One turn moves every row onto another: examples first, then more rows asked
nedim: [ -8  -7 -15 -15   7  -7   4   8   4  10 -31  -8   7  11  37   5  14   0
   7   6  -2  -9  -1 -12  19 -38  10  12  22  21  29 -24  -8   5   4]
tumo: [ -7 -12   8 -28  21  20   2   9  -9   1 -52   6  13   1   7 -24   2  12
   8 -22  -3   4   7  17  23 -22  -3   5   4 -14 -31  12   5  -8   3]
sab: [  1   4  -1 -10  -3   0  14  -3 -10  40  -2  -3  20  31  22  14 -18 -12
 -36 -16  -3  -5  13  16   2  -6   9  -5  13 -21 -11 -42   3  -3  22]
Fiku: [  6   3   0 -14 -37  11 -21 -10 -16 -15  -6   0 -34 -14   9   9 -14  19
 -18 -28   2   4  11  -1  28 -26   0 -17  -9  16  -3 -19  19  -3   5]
mek: [ -2  15 -14  14  -7  19   7  14  -3  30  26  -8  11  -3   8  11   8   8
  10 -10   0   0   8  14  11 -29   8   4  10  16 -19  50   4 -16   1]
nidam: [  7  42 -15  -3 -16  22 -30  11   4  24  -3 -18  17  17  20  41  -3 -17
 -23  -7   4 -24  16   9  13  12   3 -10  10   9 -10   1   3   6  26]
rinuz: [  3  -7 -33   8 -36  11  12  -6  -6  20  -9  21 -10  17  14   5  12  36
 -14 -29 -13  -4  21   3   2 -41  19 -38  19  -2 -18  -5   7  30  12]
maz: [ -8  45  -8  15 -22  18 -13  -3  -6  -1  21  -6  15  -2  13  13   6   8
  -3  -2  -3   9  19  23  12 -27   7  -5   8  34 -39  -3  -4   7   1]
fek: [  2 -20 -12 -14   6  20  -3   7  -5 -15 -40  -5   5  -1  15  10  -4   4
   5 -17  -4   2   8   1  19 -16  -1 -22  23   8  48 -31   7   9   7]
siv: [ -8   6  -9 -12 -46 -15 -18 -19 -13   0 -22 -11  -4   8  24  33 -13  11
 -16 -11   3 -21  -8 -11   5 -27   1  12  -9   7 -16 -18   5 -15  16]
Nake: [-10   7 -44  -6 -27 -16  13   6  -3  22  -4  -3  -7  36  15  29 -11  10
  -2 -23  -7 -11  14  17 -20 -44  11 -21  26 -11  -7  -1   6  19  14]
Neki: [ -1  48  -3 -21   9  19   8   6 -10  -4  20 -10  -4   0   9  28   1  -6
   2   1   5  -5  16  -5  -6 -17  -7  16  -3  -8 -40   8  -4   3  15]
todir: [-10  13  -1 -36  -7   0  16  13  -2  -2 -22   7  37  -2  27 -21  23  28
 -15 -28  -6  -5  13   9  41 -29   5   9  15  -7 -13  -3 -10  -2   2]
Zud: [  5 -19 -41 -12 -16  25  11  13  -1  29 -30  -4 -31  28   8  20  -3  13
   5 -12  -6  -9  18  16  -6 -23   7 -32  16  -2 -18   9  12  28  27]
nogik: [  0   0 -16  37 -14  37  -2   1  -7  13  -1  -1  30  -7  -1  24  -2  21
  11 -33  -5 -10  -6  12  -3 -11  -2 -21   6 -17 -15  33  -2 -18   7]
tukup: [ -2   4 -15 -10 -24  21 -15   5   6   0 -25 -23 -49   3  33  24 -10  12
   2  -9   0 -17 -15   3  27 -24 -13  -3  -6   1  -6 -14 -16  -7   9]
reman: [ -7  -4 -19 -51 -10  23   6  10  -7   6 -14   0  30   0  11  25   6   7
   0 -18  -6   0  12  10  11 -24  -2  -7  10   1  46  14 -14  29   2]
rufu: [-10  12 -13 -35  13  -1  -3  23  -4  -6 -36 -11  33   9  11   1  -9   3
  -2 -43  -2 -15   4  20  18 -13 -12   1  15 -35   3  -4  -3  -9   7]
Kofe: [  0  20  10  33 -13  56 -17 -12   0   2 -26   2   0   8  17  28 -11   8
  -4  -3 -10   3   2  24   9   1   3 -33   4  -4 -27   3 -11  -1   9]
reb: [  9   2 -17  -6   1  19  12   5 -11  25  19  -2   5   1   9 -19   5   7
 -23 -24  -3   7  23  18  16 -20   2 -11   9   5 -32 -54   1  14  13]
madi: [ 10   6 -16  -4 -28  37   7  18  -2  25   9  -9  31  -2  13  31   9  14
 -14 -22   1 -17  15   7  20   6   5 -15  14   4  10  42   6  -8  23]
sul: [ 15  34   9 -21   2  50   6   1  -4   3  -2   4  -6  -1  16  30  12   4
 -21  -6   1 -16  18 -19  14  11  -1  -7  -5 -21 -23   7  -4   7  28]
nagup: [ -6 -22  -8   5   6  -5  -8 -15 -16  -8 -41   9  21  -1   7  -3   4   7
  13  -9  -3   6   2 -10  -4 -39   9   1  13  20   9 -31  12   3   1]
nudar: [ -3 -21 -22 -11   8  26 -20 -12 -13  10 -38  14  29  -8 -12   8   6   6
  15 -32  -7  -4  -4  -4 -15 -28  -5  -8  -5 -13   9   7  -7  25   0]
mulo: [ -2  41  12   6  -7  35  12 -17 -12 -23  10  12   9  -6  10  28   0  18
  -6 -16  -5   0   7  -7  -4 -15  -4 -12  -3 -34 -31  -4 -14   0   8]
Depu: [ -5 -16  -8  -4   0  40  31   5  -8  22 -15 -15  -1  20  20   7 -14   7
  -3   1  -8   8   3  38   4 -10  -9 -13   8 -11 -32 -43 -17   3  19]
Tol: [-11  -3  -5 -18   7   6   0  -7  -2  30 -12  19  11   4  19  -3  17   5
   7  -6 -10   6  -1  -3   8 -55  14  11   5   5  13  25 -20  19 -17]

maz -> nidam
tumo -> todir
Where do these go?
nogik -> mek
Depu -> reb
Zud -> rinuz
mulo -> Neki
tukup -> Fiku
reman -> nudar
nedim -> fek

